Here are some points, one per row:
tensor([44, -12, 72, 31, 58, 30, 2, 33, 10, -10, -43,
        -18, 61, 20, 66, -28, 43, 17, 7, 61, 42, -33,
        13, 0, -1, -32, 14, 90, 50, -5, -102, -11])
tensor([41, 14, -6, 8, -35, 23, 32, -17, -31, 29, -36, 39, 2,
        -33, 15, -39, -12, -74, 15, -1, 29, 36, 37, -5, -11, 19,
        -19, 5, -35, -7, -21, -62])
tensor([5, -3, 41, -1, -2, -38, 9, 38, -7, 14, 24, -26, 7,
        13, -10, 4, 51, -4, 41, -42, -23, 17, -4, 8, 35, 41,
        -27, 25, -14, 18, 15, -23])
tensor([-6, 11, 15, -7, 27, -43, 2, -50, 0, -25, 11, -36, 14,
        19, 30, -42, 17, -49, 25, 1, 45, -19, 27, -15, 29, 47,
        -32, -33, -70, -1, -13, 1])
tensor([-38, -52, 10, -27, 1, -3, -8, 44, -3, 63, -8, 9, 9,
        -24, -9, -57, -17, -2, 28, 2, 49, 13, -54, -5, -10, -41,
        12, -35, 32, -39, 75, -23])
tensor([-12, 42, -14, -14, -10, -48, -72, -14, 72, -50, -79, 36, 42,
        62, 33, -22, 28, 3, 25, -12, 28, -20, 29, -21, -20, -92,
        -33, 14, 5, 5, 20, -7])
tensor([30, -54, -3, 20, -21, -18, 28, -10, -3, 12, -67, -44, 5,
        47, 17, -32, -41, -23, -98, -1, -41, 32, 7, -27, 37, -28,
        -7, 14, 13, 21, 27, -32])
tensor([-75, 13, 63, 80, -65, 15, 36, -49, 69, 1, -15, 56, -12,
        18, 23, -6, 24, 14, -23, 18, 43, -8, 16, 15, 39, 53,
        -31, -35, 91, -30, 15, 21])
tensor([17, -36, 11, -26, 39, -21, 7, -32, 38, -19, 26, 39, 1,
        37, 17, 39, -33, 3, 49, -12, -13, -35, -20, 14, 1, 28,
        69, -19, -28, -10, 28, 31])
tensor([11, -28, 24, -17, 0, 4, -26, 0, -14, 26, 5, -10, -10,
        15, 15, -11, 50, -63, -24, -14, -22, 25, 14, -26, 20, 24,
        -15, -2, -23, -7, 34, 53])
tensor([9, -25, 12, 62, -15, -38, 15, 62, -31, 24, -17, 7, 17,
        55, 23, 21, -54, -53, 4, -29, -26, -49, -18, -3, -18, 6,
        -2, 43, 0, 1, -3, 14])
tensor([-66, -4, 38, -2, 1, -30, -59, 17, -29, 42, -30, -8, 47,
        -21, 2, -9, -5, 1, -13, 25, -4, 37, -40, 72, 18, 43,
        -43, 9, -36, -16, -23, 29])
tensor([21, 11, -59, -11, -21, -13, 55, -31, -14, 6, 42, 26, 96,
        -13, -10, -2, 15, 14, -12, 33, -65, -14, -26, -5, 9, -18,
        -29, -42, 4, 3, -39, -6])
tensor([-17, 36, -30, -39, 45, -12, -5, 19, 60, 83, 40, -65, -2,
        35, -29, -9, 20, -18, -16, -7, -20, 32, 55, 9, -13, -1,
        2, -1, 29, -33, 6, -8])
tensor([29, 27, -50, 56, 6, 5, 4, 59, 23, 5, 36, -31, -11,
        -3, 5, -11, -5, 6, 4, 75, 17, 13, 7, 2, 81, 8,
        39, 14, -28, 65, 54, 18])
tensor([-41, 1, 29, -10, -28, 15, 7, -8, 14, -29, 6, 46, 50,
        -28, -7, -13, 19, -24, 1, 0, -40, 1, 32, -15, 19, 26,
        38, 17, -11, -18, 31, -54])
tensor([12, -6, -41, 45, -6, -36, -49, 23, 7, -21, -42, 24, -40,
        -49, -62, 17, -8, 8, -18, 13, -3, -58, -21, -23, 17, 26,
        -66, 1, -41, -6, 0, 21])
tensor([-31, -40, 19, -15, 17, 15, 24, -36, 35, 22, 10, -23, -31,
        -35, -9, -43, -11, -21, -42, 8, -56, -51, -38, 25, -3, -17,
        -3, 59, -40, -27, -29, -25])
tensor([-8, -30, -26, 38, -72, 48, -1, -41, 14, -19, 26,
        -100, -61, 5, 1, -6, 0, 23, 102, -22, 3, -16,
        36, -3, 15, -40, -71, -18, 48, -6, -53, 32])
tensor([16, -1, 9, 16, -12, -12, -7, 2, 47, 46, 44, 17, -16,
        -5, 18, 30, -9, -4, -10, -11, 0, -3, 14, 35, 21, -30,
        47, -19, -54, -16, -38, 22])
tensor([30, 28, 20, 31, 34, 0, -23, -6, -9, 17, -6, 18, 22,
        -51, -18, -49, -5, 45, 11, -29, -40, 18, 29, 77, -34, 17,
        -44, 12, 23, 37, 40, 17])
tensor([10, 34, -6, -61, -2, 36, 25, 10, -9, -4, -20, -43, -46,
        -9, 69, 23, -26, 49, -54, -34, 19, -65, 11, 14, -39, 43,
        -12, -44, -13, 24, 0, -59])
tensor([5, 34, -5, 6, 18, 42, 15, -41, -42, 14, -66, -41, 66,
        -42, -28, 16, -12, 17, 23, 4, 4, -25, -16, -10, 20, -5,
        60, -16, -13, -18, 33, 18])
tensor([4, -14, -22, 37, 8, -13, 1, -37, -2, -16, 33, 7, 20,
        13, -71, -22, -35, -24, -48, 22, 78, 25, 9, 14, -13, 17,
        -3, 23, 12, 30, -13, -62])
tensor([-7, -24, 18, -7, 67, 5, 31, -6, -20, -8, -43, 10, -58,
        -40, 8, -32, 2, 7, 11, 36, 19, -5, -17, -67, 10, 32,
        7, -37, 44, 1, 11, 27])
tensor([3, -16, -69, -53, 41, 25, 19, 24, 52, -31, -80, 5, -10,
        -19, 41, 6, -7, -25, 15, 8, -12, 72, 32, 36, -17, 65,
        5, 22, -15, -22, 2, 10])
tensor([31, 23, 37, 55, 33, 44, -32, -43, 21, 39, -21, -3, -22,
        -11, 1, 58, 12, 9, -10, -8, -2, -6, 1, 24, 6, 2,
        35, 5, 0, 44, 20, -31])
tensor([-21, 0, -17, 18, 24, -8, 17, 40, -35, 26, 18, 49, 20,
        19, 8, 38, 41, -18, 0, -42, -31, 18, -9, -21, -60, -22,
        -35, -30, 12, 46, -20, -14])
tensor([-52, 6, -30, 19, -18, -14, -26, -9, 2, -13, -9, -62, -6,
        -18, 3, 51, 20, -11, -19, 19, -21, 18, -48, -30, -42, 48,
        27, 5, 29, 8, -30, 1])
tensor([-67, 34, -35, 50, -20, -24, 33, 44, -37, -27, 26, -8, -7,
        -40, 43, -26, -38, 26, -27, -20, 6, 23, 45, -31, -17, -21,
        53, 24, 0, -53, 11, 27])
tensor([18, 12, 0, -24, -14, -16, -54, -1, -11, 29, -28, 35, -23,
        33, -45, 23, -69, -5, 50, 21, -44, -17, 21, -40, -3, 39,
        -6, 42, 12, -40, 6, -31])
tensor([-52, -53, -17, 5, 1, 29, -52, -22, 11, -8, 41, 20, -2,
        -30, 59, -26, -54, -29, 26, 12, 26, -15, -24, 33, -46, -20,
        10, -4, -10, 54, 20, -27])
tensor([-15, -52, -26, -18, -50, 29, -31, 43, -6, 70, -31, 2, 65,
        0, -3, 3, 23, 68, 19, -32, 80, -79, 66, -15, 20, 26,
        -19, -5, 21, 1, 1, 12])
tensor([-41, 36, 4, 6, 32, -3, -33, 14, 42, -20, 8, -20, 34,
        -40, -7, 14, -19, -26, 4, -10, 4, -37, -4, -21, 40, -3,
        -9, -4, 10, 39, 49, -31])
tensor([-26, 13, -38, -24, 0, 86, 22, -16, -39, -3, 3, 47, -8,
        48, -21, -16, 22, 0, -22, -70, 58, -40, 0, 8, 27, -3,
        6, 109, -24, 7, 1, 103])
tensor([46, -59, -7, -15, 57, -31, -10, -40, -14, -41, 11, 5, 15,
        -35, 18, 71, -51, -15, -12, 15, 10, -3, 23, 15, 17, -39,
        -61, -11, 53, -65, 8, 34])
tensor([13, 0, -63, 11, -9, 21, -40, -26, -45, -32, 10, 1, 17,
        37, 2, -53, 40, 16, -13, 20, -38, -30, -35, 40, 17, 3,
        10, -4, 11, -42, 30, -24])
tensor([9, 10, 27, -28, -54, -78, 57, -26, -47, 21, -42, -30, -30,
        28, 23, 22, 6, 31, 26, 36, 2, 0, -20, 39, -15, -20,
        18, 13, -12, 25, 47, 8])
tensor([-18, -8, -9, 15, 15, 48, -23, 31, -28, -41, -26, 33, -6,
        43, -11, 47, 7, -20, 3, 22, 1, 21, 15, 53, 5, -24,
        30, -74, -13, -31, -30, -13])
tensor([-16, 47, 12, 21, 45, 24, 28, 38, -12, -38, 10, 16, -44,
        34, -18, -48, -4, 15, 57, 28, -15, -22, -50, 27, 8, 21,
        -21, -4, -20, 9, -16, -15])
tensor([-28, 34, 39, -29, 13, 14, -6, 18, -16, -25, -22, -14, 12,
        34, -74, -20, -26, -29, -32, 11, -2, 5, 13, -5, 6, -34,
        12, -76, -22, 46, -18, 49])
tensor([-14, 29, 40, -43, -5, 9, 40, -33, -30, 12, 35, 58, -13,
        -35, -4, 77, 14, -18, 6, 79, 20, 21, 9, -9, 4, -67,
        -67, 69, 12, -13, 46, -1])
Along one direction, these points spread out more than along any other. Take the direction at right angles to it along which they spread out most. Go by this last direction. Where along it does each point below lie, from 0 to 99? The average is 50, and the first point in the table lies past the average. One standard deviation of the points above along it is 16.
tensor([21, 71, -56, 49, 55, -37, -6, -40, -27, 30, -10, -14, 4,
        -27, 40, 13, 34, -43, 20, -69, 27, 3, -30, -4, -11, 13,
        11, -4, 13, -17, 3, -13]) 44
tensor([-22, -9, 31, 4, 22, 26, -11, -34, -53, 2, 20, -17, 2,
        41, 4, -4, -55, 59, 22, -16, -38, 69, -1, -42, -23, 5,
        0, 15, -32, 11, 16, 2]) 48
tensor([51, 62, 16, 11, -53, 43, 18, 3, 90, -7, 4, 19, 28,
        24, 34, 21, -10, 31, -13, -5, 68, 56, -94, -33, -11, -9,
        -54, -12, -35, -13, -4, 38]) 54
tensor([-6, 44, 22, -2, 28, 16, 45, 57, 0, -49, 27, -41, 13,
        -19, -13, 27, -47, -31, 2, -65, -9, -26, 12, 36, 11, -11,
        -17, 1, -2, -44, 32, -32]) 45
tensor([-20, 22, 5, -59, -8, 0, -27, 16, -39, -14, 7, 3, -56,
        -7, 16, 22, 16, -2, -6, -72, 37, 34, -77, 15, 109, -36,
        16, 16, 62, -14, -48, -60]) 51
tensor([86, 22, 20, -13, -43, 9, -16, 25, -5, -27, 9, -8, 7,
        -21, -26, -48, 3, -70, 7, -5, 15, -9, 1, 15, -55, 24,
        26, 0, 45, -13, 12, 43]) 48
tensor([-2, 5, 11, 33, -28, 40, -40, 24, 18, 23, -2, 12, -49,
        -32, 2, -13, 69, -40, -6, 16, -38, -24, 0, -17, -51, -57,
        11, -25, -29, -20, 22, -9]) 48
tensor([39, 1, 39, -58, -27, -51, -56, 31, -19, -61, 58, 12, -37,
        -10, 47, -5, 5, 65, -50, -12, 22, -7, 43, -13, -8, 6,
        -1, -7, 12, -25, -20, 1]) 53
tensor([-10, -47, 2, -31, -37, 13, 16, 3, 20, -59, 4, -27, 25,
        -16, -38, 43, 39, -14, -8, -21, -17, 15, -25, 12, -35, 26,
        34, 38, 27, 64, 25, -3]) 47
tensor([-5, 9, -25, -31, -11, -39, 18, 10, 4, 14, -7, 59, -22,
        -54, 19, -35, -26, -19, 29, -12, -25, -1, 31, 14, 62, -19,
        33, -15, 28, 71, -49, 26]) 47
tensor([-1, -43, 7, 34, 17, -61, 27, 9, 29, -22, -20, 15, -20,
        -29, -50, -17, 28, 57, 2, -41, 20, 27, 27, 5, -13, -27,
        34, -2, -47, -26, -18, -39]) 48
